Each row of this table is followed by its label. One hidden rule gives the labels. It looks at one to three of the table's principal directions, none of them among the few with the most spread.
1/-63/21/-19/-70/45/-15/-62/-23/-47/61/40/53/-29/-24/-60/35/27/75/-68/55/80/-28/23/57/12/29/-34/-27/91/63/-4 fox
57/-6/24/-27/-6/53/-9/13/3/17/-25/-21/-91/19/-6/8/-2/-55/-33/-11/-22/-45/51/-44/-77/-25/1/39/44/-13/-54/34 mask
-6/-16/2/16/32/-72/41/50/19/-17/-26/13/14/5/39/28/11/-38/37/19/48/-14/9/-48/-5/-18/4/37/1/-27/16/-21 lamp
-5/25/10/1/-11/15/-58/28/-5/8/-46/43/58/-58/-12/0/-48/15/19/27/-57/25/-54/16/58/71/-24/-30/33/-13/55/-54 mask
83/-17/14/8/36/-30/52/36/-23/45/-67/-25/-62/62/28/21/-33/-39/7/16/15/-64/96/-63/-90/-45/11/88/51/-28/-18/5 wax
5/-47/60/22/-28/-29/60/14/13/29/95/18/20/-2/11/31/51/-22/-18/-34/8/21/13/-52/0/-78/-3/-19/-34/-35/-7/-9 wax
-28/-16/-22/-25/-70/86/-113/-29/-23/-32/1/47/36/-93/-67/-61/-34/38/29/-34/-24/84/-108/97/108/127/6/-64/23/87/53/-36 mask
59/-36/5/-40/-99/123/-105/-20/-10/28/30/6/-31/-75/-94/-33/-35/-14/-13/-68/-60/54/-48/70/51/54/7/-13/59/37/-5/-10 fox
-7/-12/8/10/-31/7/-6/18/12/37/23/-17/-19/-13/-44/8/-14/0/-44/-21/-44/5/-4/32/5/-7/-15/-24/13/-24/-26/-5 pond
-25/-22/21/19/-2/-40/19/-5/-6/-30/-12/46/72/3/36/-29/9/6/53/10/38/25/-4/-28/22/23/-1/-27/-2/17/61/-38 wax
41/68/35/36/103/-98/102/71/24/33/-36/-33/15/51/87/109/3/-43/-7/80/-27/-73/57/-85/-41/-110/-29/56/-21/-93/-15/17 pond
3/-57/4/23/-13/-44/58/-6/19/-18/54/1/12/2/17/-5/39/-47/21/-26/69/41/-2/-18/18/-52/26/3/-8/14/-5/7 fox
-85/43/-28/15/47/-48/15/-7/30/-71/-17/-15/28/39/53/-9/50/-7/2/39/38/-28/-2/-2/-11/2/-15/-28/-35/0/-8/29 pond
59/-19/21/-5/-7/1/-7/45/0/9/4/11/-15/-21/11/30/-3/-67/26/-3/3/-3/-4/-46/2/-14/4/51/36/-20/2/-14 mask
46/-59/10/-7/-28/-3/8/35/16/-7/-9/0/-33/-24/-14/4/0/-71/35/-33/37/17/5/-20/1/-20/20/43/45/9/-2/-1 wax
46/24/-15/19/40/-38/18/13/-39/26/-51/-27/18/57/30/13/-32/18/32/31/7/-46/54/-1/-26/-12/-4/65/16/-14/29/-4 wax
53/62/-79/-7/38/-2/-56/29/2/47/-101/-36/-36/-25/-35/12/-115/-15/-10/75/-63/-24/-18/24/-4/48/-1/66/93/-66/-22/-16 mask
-8/-11/-54/-16/26/-8/15/16/1/-30/-85/-64/-80/39/-25/-4/-9/10/15/-22/54/-43/47/61/-43/-8/21/56/2/52/-22/54 mask
-46/7/-13/2/6/-23/10/-9/2/-4/12/-9/3/21/-11/-5/6/50/-11/-6/2/-15/7/26/-5/10/-7/-17/-42/4/-7/-5 mask
-40/-23/2/-15/-13/9/-19/8/1/-8/-11/34/-16/-20/-15/-14/5/24/-9/-18/13/1/-11/-5/-7/43/3/-18/-11/9/5/-24 lamp
5/-12/16/9/6/-15/16/29/2/20/-14/9/0/-3/9/23/2/-7/-11/-2/0/-7/10/-13/-5/-13/-3/7/4/-18/5/-12 mask
-22/-34/10/-1/-3/-6/27/-16/5/-47/31/14/12/8/33/-7/68/-17/26/-29/77/17/2/-18/3/-30/20/-2/-35/38/14/24 mask
-38/-28/5/-40/-39/30/-18/-63/28/-73/46/18/-9/7/-9/-65/49/-5/29/-37/42/16/3/-22/-19/19/14/-33/-27/44/-17/12 wax
21/-1/1/-8/4/-20/-14/12/1/-1/-43/14/34/5/7/-2/-30/15/44/2/-3/-12/13/11/21/41/-4/24/7/7/35/-48 wax
32/69/8/65/65/-54/36/64/11/70/-5/-30/29/14/69/90/3/-74/-76/86/-55/-36/5/-45/-11/-82/-37/23/42/-127/-25/18 wax
-98/20/8/2/-49/45/-74/-75/-22/-25/56/84/127/-62/-12/-61/20/112/8/-4/-25/87/-95/54/102/92/-18/-127/-53/31/91/-52 wax
-42/-52/-4/-27/-26/19/-12/2/6/-17/12/19/-46/-12/-26/-11/38/25/-13/-60/52/-2/1/14/-16/21/20/-1/-36/33/-12/-3 lamp
95/32/32/-13/7/10/-30/64/-31/65/-20/11/-18/-32/-21/54/-82/-16/24/36/-93/-29/-7/-53/-1/12/-20/64/45/-58/12/-46 mask
-15/-2/20/-32/-21/49/-30/-19/-21/-3/-6/10/-33/18/-23/-24/7/47/-9/-27/-15/-31/30/-5/-47/27/-8/-11/-20/20/-1/2 lamp
-65/-13/-33/-20/-46/73/-49/-70/-21/-15/26/-1/-27/-13/-63/-67/6/80/-40/-45/3/34/-29/84/8/58/13/-69/-27/71/-12/23 wax
-73/-49/27/10/-54/1/3/-28/56/-53/112/39/41/-33/17/-28/99/-55/-25/-42/44/62/-50/-19/39/-14/1/-84/-28/2/-18/0 wax
-14/13/-2/-9/-18/14/-7/-52/9/-12/28/-5/10/10/-18/-42/-11/20/-1/5/-25/14/1/1/-5/11/-4/-38/-5/7/-16/2 wax
51/-63/-31/-69/-96/98/-105/-25/-24/-15/17/-19/-78/-29/-115/-61/-40/19/49/-101/-1/13/-12/89/21/86/27/46/27/92/-9/-15 fox
49/127/-99/-6/112/17/-9/34/-7/67/-123/-120/-116/22/-23/85/-95/18/-90/91/-87/-86/13/76/-47/-28/-7/83/32/-51/-87/87 fox
-107/40/-106/-11/14/35/-45/-57/21/-83/-19/-71/-71/24/-32/-62/27/13/-53/3/35/-9/-34/110/-14/50/10/-44/-12/70/-73/90 wax
32/-40/24/-9/5/-16/45/2/-5/-15/-14/-6/-42/48/20/-7/10/-21/28/-26/42/-31/60/-33/-45/-19/16/36/-5/39/-13/2 mask
-9/66/-3/20/61/-50/-15/47/13/12/-111/17/68/16/64/27/-25/-10/6/85/-29/-50/25/-43/-21/19/-37/18/43/-91/45/-34 mask
-82/-70/22/41/-25/-72/61/-18/49/-81/65/52/83/-9/58/-48/91/-67/37/-14/108/74/-28/-52/34/-28/14/-71/-13/15/28/-10 wax
32/8/29/-16/-54/64/-71/-24/-15/14/36/41/43/-49/-25/-29/-23/-6/14/2/-62/40/-42/-19/34/41/-14/-31/39/-15/30/-34 fox
0/5/25/30/47/-49/57/37/4/-24/3/10/17/17/79/40/53/-67/13/34/48/-12/5/-76/-16/-62/-1/19/-6/-23/8/25 mask
-32/-24/-43/-27/-42/34/-29/-69/-6/-52/58/-23/-24/8/-51/-66/10/39/24/-52/34/29/-24/72/25/42/24/-21/-37/89/-20/20 fox
36/17/-35/-6/27/19/9/-57/-33/-43/-20/-33/-12/49/32/-35/9/-10/44/14/53/-5/24/7/-21/-15/27/37/6/65/5/59 fox
73/126/-67/-4/88/35/-43/71/-7/96/-114/-85/-95/-18/-19/105/-88/-24/-98/97/-114/-79/0/24/-47/-34/-21/90/73/-115/-67/63 wax
98/24/-13/-9/-22/45/-87/88/-25/119/-32/-16/-26/-76/-75/80/-96/-1/-34/1/-114/-13/-37/54/46/29/-20/74/70/-79/5/-47 wax
39/116/-66/25/113/-26/3/89/10/49/-96/-75/-62/-14/31/115/-46/-65/-68/113/-56/-62/-22/-2/-25/-58/-17/83/52/-104/-54/69 mask
-5/78/-58/7/60/19/-11/0/-23/2/-42/-31/-26/-36/-5/29/-44/13/-24/69/-31/15/-67/37/26/4/7/0/8/10/-14/56 wax
-5/30/-4/11/6/-9/6/10/-21/17/0/-4/41/-39/-34/25/-49/63/24/14/-47/36/-51/60/74/9/-9/-26/-30/24/40/-10 wax
-64/35/-65/-41/-13/102/-92/-89/-28/-20/-21/3/-49/-5/-43/-79/-5/77/-60/3/-7/2/-24/49/-39/84/13/-48/0/37/-27/38 mask
45/27/8/16/94/-69/84/14/-22/-33/-61/-16/-20/82/95/23/-6/-36/55/59/50/-61/60/-74/-51/-32/12/66/-9/31/-2/18 wax
6/-61/22/-24/-103/80/-74/-21/-18/28/83/48/24/-85/-84/-26/-6/43/0/-86/-30/80/-69/64/86/57/8/-46/-7/40/33/-50 wax
-2/10/-3/27/30/-45/8/37/-16/30/-36/36/54/-27/24/29/-34/23/10/35/-6/12/-31/1/47/31/-4/3/3/-21/48/-55 mask
-13/-64/50/8/-18/-51/94/-55/3/-39/67/21/32/54/24/-44/36/26/55/-45/62/25/46/-32/-2/-32/20/-36/-68/72/12/-19 fox
-45/-64/86/29/-36/-46/77/-20/7/-14/83/55/70/21/34/-23/63/14/17/-39/35/36/25/-59/4/-40/-7/-77/-56/14/33/-34 pond
51/-94/20/-44/-51/-17/16/25/26/-11/18/-8/-57/18/-44/-5/6/-21/68/-93/52/-24/62/-12/-26/-11/25/79/-12/28/-13/-35 mask
-24/-23/-13/8/2/12/29/-27/-1/-23/-1/-8/-45/1/-4/-30/7/-14/-24/-7/33/27/-11/12/-9/-3/23/-33/4/55/-31/38 pond
21/35/-29/5/28/-21/1/-23/10/-40/-22/-26/24/33/39/-20/3/-46/43/45/23/-12/16/-27/-17/-19/1/32/32/-16/3/29 pond
47/-18/-6/-42/-33/56/-47/24/-24/37/2/-17/-75/-29/-77/20/-44/32/0/-50/-38/-16/-5/45/2/28/9/48/0/24/-18/-8 lamp
10/-15/-22/9/-16/13/-40/4/8/-35/-3/21/42/-47/18/-14/16/-64/32/2/37/51/-60/17/65/26/13/1/45/19/31/-3 fox
12/39/-38/-6/68/-29/11/28/-1/-8/-90/-30/-59/36/25/17/-39/-14/0/50/6/-62/28/-13/-48/18/4/56/20/-4/-30/13 lamp
-61/27/-29/33/52/-38/-7/33/18/-54/-76/40/43/-38/64/-4/1/-52/3/69/33/27/-70/-8/47/59/-2/-38/36/10/27/-11 lamp
7/64/-9/3/61/4/2/-36/-10/-16/-54/10/28/34/75/-8/5/-9/-3/73/4/-26/19/-54/-38/-2/-3/1/14/-20/9/22 fox
-32/-90/86/19/-67/-45/50/-44/8/-26/107/62/106/48/40/-53/85/17/49/-72/60/28/53/-53/6/-22/-6/-57/-57/18/55/-63 pond
-9/8/43/17/25/-47/27/18/7/-23/-18/46/64/9/66/4/11/-21/38/37/7/-5/4/-67/7/9/-15/-17/-3/-14/41/-40 mask
-43/-31/67/-12/-83/53/-29/-63/-27/20/125/87/81/-59/-44/-40/14/101/-3/-50/-51/83/-61/1/68/44/-10/-115/-69/26/51/-64 mask
-53/-20/-23/-5/17/-13/44/-50/-8/-49/-35/-11/-28/44/-1/-53/4/55/13/-16/58/0/28/35/-24/21/24/-32/-40/91/-6/25 mask
-78/-22/-3/9/20/-33/78/-73/-5/-68/39/-2/-13/61/28/-59/48/43/8/-10/78/10/23/-10/-34/-14/24/-58/-76/86/-22/39 pond
16/41/-12/29/77/-45/76/14/-27/39/-51/-57/-52/83/39/37/-11/13/-41/50/5/-74/81/-30/-94/-75/-3/47/-4/-35/-35/55 fox
-75/25/-17/7/26/-13/5/-9/28/-9/-29/15/2/-9/10/-8/6/22/-50/32/-4/2/-17/-3/-13/20/-8/-55/-12/-24/-18/1 lamp
20/-6/46/-11/-63/36/-74/29/10/41/59/55/55/-71/-27/16/-2/-19/-6/-12/-72/27/-46/-37/40/25/-31/-19/30/-80/29/-65 wax
-14/-4/-36/-37/22/16/-7/-12/4/-65/-44/-26/-84/31/0/-26/13/-13/22/-11/55/-38/21/6/-47/25/23/36/-10/66/-37/42 lamp
-11/-22/-24/16/-11/-5/18/-27/6/-11/19/-24/-22/10/-15/-33/-5/-17/-17/-10/20/27/-9/37/10/2/16/-23/14/38/-31/19 wax
-52/-14/18/22/-15/-21/39/-39/7/-23/70/5/26/21/8/-30/33/18/-12/-13/12/26/-8/4/12/-11/-4/-67/-44/29/-11/4 fox
-2/21/56/4/-22/6/-50/-23/-14/-3/-18/83/127/-1/54/-37/6/26/51/31/-30/11/9/-59/20/51/-37/-42/21/-46/105/-78 fox
Here are more rows. What is the label of each one?
12/-2/40/16/-16/-2/13/-6/23/15/75/16/33/-5/31/17/46/-52/-27/5/-14/13/-1/-61/-3/-53/-13/-20/3/-60/-15/0 fox
-11/11/29/3/6/-6/18/-24/-15/14/21/28/35/9/13/-3/-3/50/1/10/-20/4/5/-23/1/3/-7/-31/-36/-1/19/-24 pond
-42/2/3/-29/22/17/34/-3/8/-31/-15/-48/-111/61/-10/6/41/24/-40/-33/22/-72/65/4/-93/-32/1/6/-57/41/-68/67 lamp
47/23/-64/-33/42/25/-34/48/-22/48/-127/-47/-110/-2/-49/37/-84/32/-22/9/-20/-62/26/58/-40/38/17/93/36/4/-29/13 lamp
41/57/-2/6/28/-2/10/27/-21/59/-16/-46/-11/1/-33/57/-64/48/-15/25/-87/-25/1/47/18/-22/-21/20/-15/-18/-6/8 fox
-65/-21/55/24/-43/-16/-13/12/-8/12/62/74/105/-43/1/-2/28/52/2/-18/-23/44/-46/-5/63/32/-29/-83/-41/-19/69/-71 lamp
47/0/-11/-18/4/17/-25/4/7/-22/-46/-23/-20/27/17/-7/2/-47/28/-6/20/-33/36/3/-21/6/4/53/38/13/-4/13 fox
-59/16/2/-12/-2/24/-23/-38/5/-88/3/34/31/-16/28/-50/44/-16/39/21/36/30/-39/-38/2/24/1/-52/-8/36/25/29 mask
-75/-29/7/-21/-34/28/-22/-62/3/-96/57/39/33/4/22/-67/92/6/40/-36/81/30/-19/-23/-3/18/13/-50/-47/59/25/24 mask
-20/-110/101/-10/-51/-25/83/23/-3/13/51/45/-18/24/-15/8/56/48/17/-102/47/-7/75/-51/-45/-50/6/-19/-78/31/22/-35 lamp
42/58/-4/-15/38/11/-14/3/2/16/-65/-13/8/12/22/21/-29/-4/6/49/-38/-36/29/-28/-30/-13/-12/36/26/-46/6/10 fox
40/82/-94/-42/67/46/-35/-36/-1/13/-88/-89/-113/50/-17/5/-51/15/-50/46/-23/-79/45/40/-80/4/16/79/25/-12/-84/74 fox
32/7/29/4/-22/0/-33/37/-4/92/-8/49/22/-59/-41/18/-90/24/-31/30/-108/15/-28/-31/19/49/-25/-17/48/-85/12/-94 mask
35/-96/83/17/-43/-39/84/3/23/17/67/14/-2/52/28/-5/58/-55/1/-67/45/-6/88/-71/-47/-79/5/2/-7/-9/-17/-21 wax
59/37/-24/-44/4/70/-81/24/-19/31/-49/-19/-47/-21/-26/34/-23/-1/-8/2/-37/-44/8/8/-27/14/-3/77/34/-37/-4/18 mask
-15/59/-71/4/46/42/-30/-17/-26/38/-102/-38/-63/0/-26/-13/-67/40/-80/55/-38/-17/-6/58/-37/36/5/-8/48/-4/-34/45 wax
-17/51/-16/-8/-8/50/-43/-20/5/-4/8/-26/3/-25/-30/0/-8/16/-29/13/-57/14/-39/52/27/7/-18/-38/-1/2/-14/36 fox
-51/-5/8/-22/-27/50/-30/-56/-27/-30/19/32/35/-10/-16/-41/27/85/12/-36/13/29/-20/43/26/43/5/-58/-57/70/42/1 mask
-3/21/-54/4/59/-33/26/16/-18/-10/-32/-35/-48/28/18/26/-3/7/4/26/49/-35/8/6/-27/-17/21/61/-17/9/-20/37 mask
-25/40/-72/-11/13/30/-53/19/11/16/-30/-58/-94/-14/-59/7/-43/-2/-74/15/-46/-30/-31/72/-14/42/-5/10/29/-13/-77/33 mask
-10/51/-50/17/53/3/22/-15/-19/15/-25/-66/-61/42/2/14/-16/21/-61/33/-11/-34/11/51/-31/-20/3/7/-8/16/-55/65 fox
21/31/-89/-32/33/13/-47/-8/1/-23/-113/-42/-65/2/-35/-29/-83/9/24/28/1/-23/-6/68/-2/79/22/54/48/46/-23/7 wax
-1/36/-31/1/81/-56/36/8/-7/-56/-93/-15/-4/55/61/-2/-19/-3/61/55/48/-47/29/-17/-24/21/9/45/-7/42/15/9 mask
75/88/31/-26/14/59/-74/-4/-27/39/-55/13/52/2/20/19/-44/18/18/56/-102/-44/26/-42/-21/16/-40/30/41/-69/46/-16 fox
-18/-77/46/-13/-57/0/38/-12/47/-31/86/16/-22/-18/-21/-15/55/-40/0/-73/33/40/-3/-19/11/-34/14/-41/-33/33/-35/-1 mask
-35/20/7/13/0/24/-42/0/17/6/-23/69/59/-76/23/-5/-10/-15/-40/41/-33/56/-79/-10/59/60/-10/-74/34/-25/26/-41 lamp
-82/36/-18/-3/-17/44/-78/-34/-2/-44/7/57/79/-66/3/-39/21/32/-2/26/-10/58/-93/21/62/73/-13/-85/-6/7/51/-10 mask
